One turn or mirror swaps these rows in pairs. Which row does each one swap with?
The rows were stretched afterwards, more along some directions than others.
K_369: [ 16 -25   7  15  -2  10   1   8  -8   0   4 -25 -22   6 -18  -5   8   6
  -6  -8  31  19  22  -2   1 -18   2  11  15  24]
K_405: [  2 -10 -24   3   6  -6  -6   0   0   3   4 -17 -28  -2  -6  -1 -12 -12
 -25   2  25  -4  24   7  -3 -11  -1  -5 -10  10]
K_808: [  5 -15  21  20   7   6 -15  -4 -10 -15  23   1 -31   3  10 -19  -3   7
  -2   4  37  11   6  -9  14   3  -4  24  17  32]
K_532: [  9   7   7  20  11   8  -9  -3  -4  -1   9  -8 -24   8 -15 -14  -2   9
 -19  11  43   7  -2 -15  20 -11  13  11  -7  22]
K_54: [-12  -6 -24  12  17 -16 -19  25  -1 -22   6  -7 -10  13  -4   6  -4 -12
  -8   6  23  12  12 -12   1 -18   8  14  27  11]
K_706: [ -2  -5  -1  -3   1  -3 -22  16  -9 -15  18  -7 -12 -20  10   6 -25  -2
  -6   0   4  16   0 -10   6 -10  10   8   1  26]
K_199: [  1  -5   2  -4   2  -2 -24  18 -13 -15  19  -8 -11 -18  10   8 -23   2
  -8   2   3  14  -2 -12   8 -11  10   6   0  27]
K_30: [ 14   9  -2  26   7  10 -17  -8  -2 -10  13   9 -32   1 -16  -1 -12   7
 -18  20  25  28  -6 -26  14   9  15   2   1  18]
K_358: [  3  -5   6  -1   3  -2 -23  18 -12 -16  21  -6 -11 -21  12   5 -22   2
  -5   3   5  18  -5 -12  13 -10  10   8   1  29]
K_428: [ -4  -2  -5  12   5  -5 -17   4  -1  -7  16   3 -23   2   6 -19 -16  -5
   2  -3  20  -1  16 -30  -1   9   6   1   2  20]
K_946: [ 15 -22   1   6   3   2 -10  10   6  -7  15 -22 -52  22 -15 -13   1 -13
 -20   5  35  21  15   0  14   7   6  13  10  25]
K_23: [  5 -15  -5   0   5 -16  -3  14  -5  -7  10 -20 -12  24 -17   1   9   1
  -8  15  15   8  12   4   3  -6  10   2  10   6]
K_998: [  2 -11 -22   4   7  -8  -6  -2  -2   4   7 -15 -31  -2  -3  -1 -12 -11
 -24   4  26  -5  22   3  -1  -6   0 -10 -14  10]
K_104: [ -2  -5   2   0   1  -1 -20  17 -10 -17  18  -7 -12 -19  13   3 -20  -1
  -4   1   4  13  -4 -10   9 -11  10   7   0  30]
K_977: [  7 -18   1  -3   3   8  -3  16 -16 -20  -3 -14 -24  19  -6  -9  10   0
   0  -4   9  30  11  -6   5 -11   0   7  17  30]
K_546: [ 11   1  17   7  19  -2 -23   4 -17 -13  28 -14 -20   6   9 -24   5  -2
  -1  19  24   3   7 -17  49  -6  18  13   6  28]
K_450: [ 15  10  -4  27  11   9 -15  -6  -2 -10  14   9 -30   1 -16  -2 -12   6
 -19  19  26  29  -5 -26  14   5  18   1   2  18]
K_948: [ 14  -7  11   9   5  13 -12  11  -9  -1  21 -11 -22   2   7 -21 -19  11
 -12 -11  32  19  -1 -29  19   4  13  -5  -1  33]
K_376: [ 11 -11   8  24   6 -11  -8  13 -11  -2   7   5   0   0  -2   5  -1  15
 -12   4  14   5  -6 -19   8 -10  10  -5  -2  11]
K_478: [ 13  -9 -19  21   7 -15 -29   5 -11  -6  15   9 -25   2  14   4 -19  -2
 -12   7  18  15   5 -33  17   4  20   8  12  13]
K_315: [  9 -14   1  13   6   8  -5   4  -4  10  -7  -6 -17  12  -6   8   2  18
 -11 -17  35  -3  21 -10  -2   8  -5   1   4   4]
K_477: [ 13  -5   1  12   8   2  -7  12   0 -15   0 -11 -33  16 -19   3  19  -2
   2  16  25  11   5   3  24  -9   6  17  15  21]
K_768: [  4 -12 -21   5   7  -4  -6  -2  -3   4   6 -14 -27  -1  -4   1 -10  -8
 -22   3  26  -6  21   4  -3 -10  -1 -10 -12   9]
K_487: [  4 -12 -23   6   6 -11  -6   2  -3   3   6 -13 -28   1  -4   1 -10 -11
 -22   3  23  -4  19   4  -5 -11   2 -11  -9  11]
K_517: [ 21 -16  31  -1  16  25 -15   6  -2 -11  22 -26 -26  -1   6 -20   5  18
  -3  14  22  22   1  -3  32   6  -8  26  10  28]
K_571: [  6  -7  11  10   8   7 -31  -7 -19  -2  20   3 -15  -3  23  -8  -8   2
  12   2   6   1   3 -25  16  10   2   4   1  26]
K_945: [  2 -10 -26   7   6  -7  -7  -2  -4   5   3 -12 -25   0  -4   0 -12  -9
 -21   1  26  -8  21   1  -5 -10   2 -10 -12  10]
K_893: [  1  -1 -16  15  -5  -1 -21  -2  -2   2   4   0 -23  -4 -13  14  -9 -11
 -25  20  18   1  -3 -19  -2   3   6   3  -3  15]
K_421: [  8  -5   1  -1  18  11  -8  12   5 -19  14 -38 -35  19 -10 -17   8 -11
 -10  19  33  18  12   3  31 -19  16  23  14  33]
K_666: [ -1  -5   0   6  -2   1 -15  32   2 -23   1 -15 -24  25  -8  -8  12  -1
   2  -6  14  26   8  -4   6  -3  12  11  14  17]
K_434: [ 12 -13   2  16  -6  -7  -7  18   1  -9   7 -22 -30  28 -26  16  10  -3
 -17   8  17  20   7   3  -1 -17  26   4  19   6]
K_878: [ 12 -14  12  14   6  10 -13   3  -4  -9  15 -11 -18  -9  -4  -6  -9  -3
 -14   5  34   6   8  -9  14 -15  11  12  20  29]
K_865: [  6   1   6   8   6   5   2  -2  -6   0   7   4 -12  -8   3 -21 -19   6
 -15   4  22  13  -2 -17 -12   0  -8 -17  -8  14]
K_991: [ -3   2 -16  14  10   5  -6   7   3 -16  -7  -1 -15  19 -11  -2  -4  -4
 -10   5   9  -1   5 -14  -9  -3  16  -4   4   3]
K_361: [  0  -7  10  18   6   4 -21   8  -3  -7  30  -6 -21   4   7 -28  -6  12
   7  -1  35   7   4  -9  24   8   8  14  12  26]
K_80: [  6 -11  -1  14  -1  18 -24   1  -9   0   1  -7 -41  -4  -2   1  -6  10
 -11  -5  26   5  21 -24  10  15  -5  22  13  23]
K_856: [  4  -8  -4  19  -2  19 -22  -1  -6  -3   1  -4 -41  -5  -6   0  -8   7
 -15  -4  31   5  19 -26  11  13  -2  23  14  26]
K_256: [ 20 -17  18  -1   8   6 -13 -14 -12  12  16  -5 -33  -1  11 -18  -7  13
   7  11  20  -7   4 -11  20  16   2  -1 -14  19]
K_852: [  5  -5   5  -1   2   1 -23  15 -12 -11  18  -7 -13 -22  10   6 -23   4
  -7   2  10  14  -5 -13   9  -9   8   7  -3  26]
K_836: [  4  -3   7 -15   3 -21  -9  10 -16  -5  17 -11 -19 -15   2 -14 -11  -7
   2  15   2  12   2   2  13  -7   2  -8   3  29]
K_576: [  3 -11 -23   7   6  -6  -5  -1  -3   5   4 -13 -27   3  -4  -1  -9  -8
 -19  -1  24  -6  22   4  -4  -8   0 -10 -11   9]
K_162: [ 14   9  -2  28  11  10 -13  -4   0 -10  11   8 -29   5 -18  -1  -7   7
 -19  19  28  29  -7 -22  16   4  17  -1   1  19]
K_651: [ 20  -5   3  20   9   5  -9  -7   0  -2  24 -23 -37  24  -9  -7  -2   0
 -14  18  24  11  13 -11  24   4  14  14  -1  10]
K_683: [  6  -7   1   8 -10  -3  -5   3  -9  -9  -2 -13 -31  11 -18  -5  -1 -11
   6   4   7  13  -3  -6   6   0   9   2   6  23]
K_334: [ 14  -2  11  10   6  -9  -6  16  -8 -14   4 -17 -35  30 -20  -5  19   6
  -7  17  17  10   6  -1   6  -7  19  12   7  15]
K_665: [ 26 -13   6  14   2  19 -17   2  -7  -1  10 -10 -36   7   2  14  -8   6
 -12  13  17  15   5 -23   4   3  10   7   3  23]
K_755: [  7  -6  -6  16   5   6 -23  25  -2 -17   6 -11 -12  25  -3   4   6   4
 -12   7  12  -1   8 -14   3  -3  18   8   6  21]
K_616: [ -3 -15   5  13  -8   3  -6   7  -8 -16   3 -13 -26   8   4 -14  -4   0
  -6  -5  27   2   9  -4   6   3  11  11  20  25]
K_647: [  5 -14  -5  17  16 -10 -28   4 -14 -11  11   2 -31   4   7   2 -13   2
  -2   5  27   2  20 -29   7  -3   5  11  14  15]
K_825: [  2  -5   0   1   3  -2 -24  16 -11 -15  19  -5 -12 -21  12   7 -25   1
  -7   2   4  15  -4 -16   9 -10  11   6   0  29]
K_725: [ 11  -1  15  -4  15  16 -15  -7  -1 -18  14 -10 -31  -1  -4 -16 -10  -5
 -18  22  19  28  -3  -9  34  10   6  11  -7  32]
K_446: [ -6  -9  -3  21   6   7 -14   2  -7 -22   6   5 -28  10   3  -8  -5 -10
   2  -2  15  30  -2 -13  24  -6   3  26  25  32]
K_509: [ 17 -14  -2  20  13  -7  -9  30  -6 -14   5 -26 -40  30 -18  -5  17   1
 -12  16  17  22  11  -8  18  -6  25  10  15   7]
K_744: [ -1  -6  -7  15   8  -4  -4   6   0 -12   6   8 -38  22  -8 -15  13  -3
   2   8  21  20  13  -8  -2   6   8  -5  11  20]
K_228: [ 10  -6  10  -2  -6 -11   2  11  -1  -7  13 -27 -24  -2 -17  -9  -3  -4
 -15  13  13   1  13  -8  -3 -11  12 -14  -2  26]
K_578: [ 30 -10  20   4  18   4  -1   5  -2   1  15 -22 -45  28  -5 -16  26   2
  -9  21  24   9   7   0  30  12  12   7   0  26]
K_641: [  2   4 -18  21   4   5 -34   4   1 -23   8   8 -22   1  -7   1 -16   8
  -5   7  19  19  -4 -27   6   5  11  10  12  11]
K_146: [  0 -11   5  18   9   3  -6  18 -14 -21   2   3  -5   9  -3   1   8   0
  -3  -8  15  37  -9  -9   8 -21   6  10  31  31]
K_521: [  9   1 -18   6  12 -14 -15  18  -2  -5   4 -13 -25   9 -12  -8   4  -2
 -12   9  22   0  13 -20   6   2  11 -24  -8   3]
K_677: [ 10   0  -6  17  12 -15  11   9   8  -7   1 -16 -31  24 -20  -2  16 -23
 -17  20  24   3   7   0  15 -10  22   0   1  10]
K_773: [  7  -7   3   8  13   0 -20   5 -18 -22  13  -5 -18  21   1 -17   9 -12
  10  13  23  23   4 -11  23 -12  16  23  22  26]
K_157: [ 15   6  -2  25  11   8 -12  -7  -2  -9  17   6 -27   1 -15  -1 -12   5
 -21  21  26  29  -7 -22  15   4  17   0  -2  20]
K_717: [ -3  -8  14  11   5  -9  -9  11 -11 -12  22   4 -11  11  15 -10   9   0
   9   3  13  12  -5 -12  19  10  12  13  15  30]
K_279: [ 10 -11   6  -4  12  14  -2  10   2 -25   6 -19 -34  22 -10  -8  18  -3
   3  12  15   5   9   5  16   1   0   9  11  39]
K_743: [  2  -1  -2   6   9   3 -20  10  -4 -20  16   1 -11   2  -8 -12 -14   2
  -2   9   6  22   1 -18   1   1  -1   5   3  26]
K_306: [  0 -11 -26   6   6 -10  -8   1  -3   1   4 -14 -25   3  -4   0 -12 -10
 -22   1  23  -5  23   2  -6 -12   2 -11 -10  10]
K_280: [  4 -11  10   0   5  26 -20   3   2 -18   8 -12 -43   7   1 -11  -3  -5
 -16  18  26   9   7   2  14  14 -15  30   8  21]
K_974: [ 10   0   8   3   3   0 -28   3 -15   3  16 -13 -24  -5  -1  -5  -2   2
  -4  20  26   6   8 -12  27   8  -1  27   7   7]
K_46: [ 21 -26   4  17   5   8 -21  -1  -8   8  17  -9 -32   5  -1   8  -4  -2
 -10   9  28   8  -1 -16   6   6  19   9   9  15]
K_173: [ -6   2   9   5   7   1 -14   1  -5 -11  15  -1 -20   5  20 -26  -8 -13
  12  -3  20   7   7 -12  25   3   7  16  13  33]
K_907: [ 14 -18  22  20   1  10  -8  22   0 -12  17  -9 -44   8 -13  -4   8   6
 -19   1  24  31   0 -19  17   0  13  23  24  44]
K_530: [  0  -2   6  18   8   5  20   6   2 -12   9  -9 -11  -2   2 -15   2   6
  -5   0  15   9  -2   2   6  -9  -3 -11  -6  23]
K_551: [ 17 -12   5  21  12   6 -13  16  -1 -13  11 -17 -25  32 -13   2  18   5
  -4  -1  27  -4  11 -17  13  -6  12  22  19  23]
K_73: [ 14   3  -5   7   2  10 -21  -4   4   3  10 -11 -39  -3   0  -9  -2   5
 -11  15  26 -10  -3 -20  31  21  15  18 -12  19]
K_670: [ 22  -2   3  20   4 -11 -22  15  -6  -3   8  -7 -23   7 -11   2   4   1
   4   6  11  17   1 -24  20  -4  24  11  12   5]
K_944: [ 13  -8  11   5   7   6 -11  12   0 -17  18  -5 -16   0 -11  -5   4  11
  -4   3  19  18  -5 -10  10  -3  -5   1  10  34]
K_245: [ -1  10   0  20  13  12 -12   4  -6 -13   3   1  -6  24   4 -19  -4   7
   1   0  37  -4   9 -13   2   1   8  15   6  21]
K_26: [  3  -6  -6  14   0   8  -9 -11  -1  -7  13  -4 -30  13   2 -27  -9 -12
  -3   4  31   1  14 -12  24  11   2  20   0  26]
K_263: [ 22  11   9  13  14   5  -9  10   7 -17   6  -7 -29  12 -13 -13   2  12
 -16  26  20   7 -14  -7  12  11  15  -7  -3   8]
K_504: [ 17  -6   4  22  21  -2  -7   0 -12  13  15   0 -19  21   3  -2   4  15
  -2   0  32 -13   4 -24  15   9  15  -3  -2  -4]
K_904: [  1  -3   1  -2   2  -4 -22  16 -11 -10  19  -8 -13 -19  11   5 -24   1
  -9   1   6  15  -2 -12   9  -9  11   4  -3  25]
K_656: [ 10  -9   1  20  -4  22 -20  -2  -7  -2   0  -6 -46  -1  -8   2  -5   9
 -17  -2  31   8  17 -25  11  15  -3  23  13  24]
K_447: [ 29 -11  10  19   7   3   1   5 -12  10  10 -12 -17  17 -15  14  11   5
 -19  17  26  -2  -2 -10  10  -5  16  -4 -10  15]
K_760: [ 14   1  11  26   4  15  -3   8  -6 -21  -1   0 -10   6  -4 -14   1   8
   2   2  24  21  -4  -5  11  -9 -10   1   6  26]
K_997: [  4 -12   0  19   0  20 -21  -1  -8  -3   1  -3 -43  -2  -3   0  -6   8
 -11  -5  31   7  19 -25  12  15  -3  23  16  28]
K_723: [ 20  -3   3  18   5  -6  -1   8  -3   4  11 -17 -29  11 -22 -14   1  -8
 -22  10  34  17  11 -17  10 -16  23  -2   0  18]
K_786: [ 15  -9   3  23  13  -7 -15   3  -4 -14  12 -25 -34  14 -16  -2   6 -17
 -13  17  29   7  13 -13  15 -11  28  18  17  23]
K_812: [ 19 -16  -7  13  -3  20 -21   9  -6 -12  -4 -21 -45   9 -17   2  -4   6
 -24   4  36  16  13 -15  16  -2   6  30  18  23]

Swapped with K_104: K_487
Swapped with K_865: K_228
Swapped with K_428: K_723
Swapped with K_991: K_878
Swapped with K_641: K_812
Swapped with K_616: K_263
Swapped with K_376: K_256
Swapped with K_551: K_773
Swapped with K_173: K_677

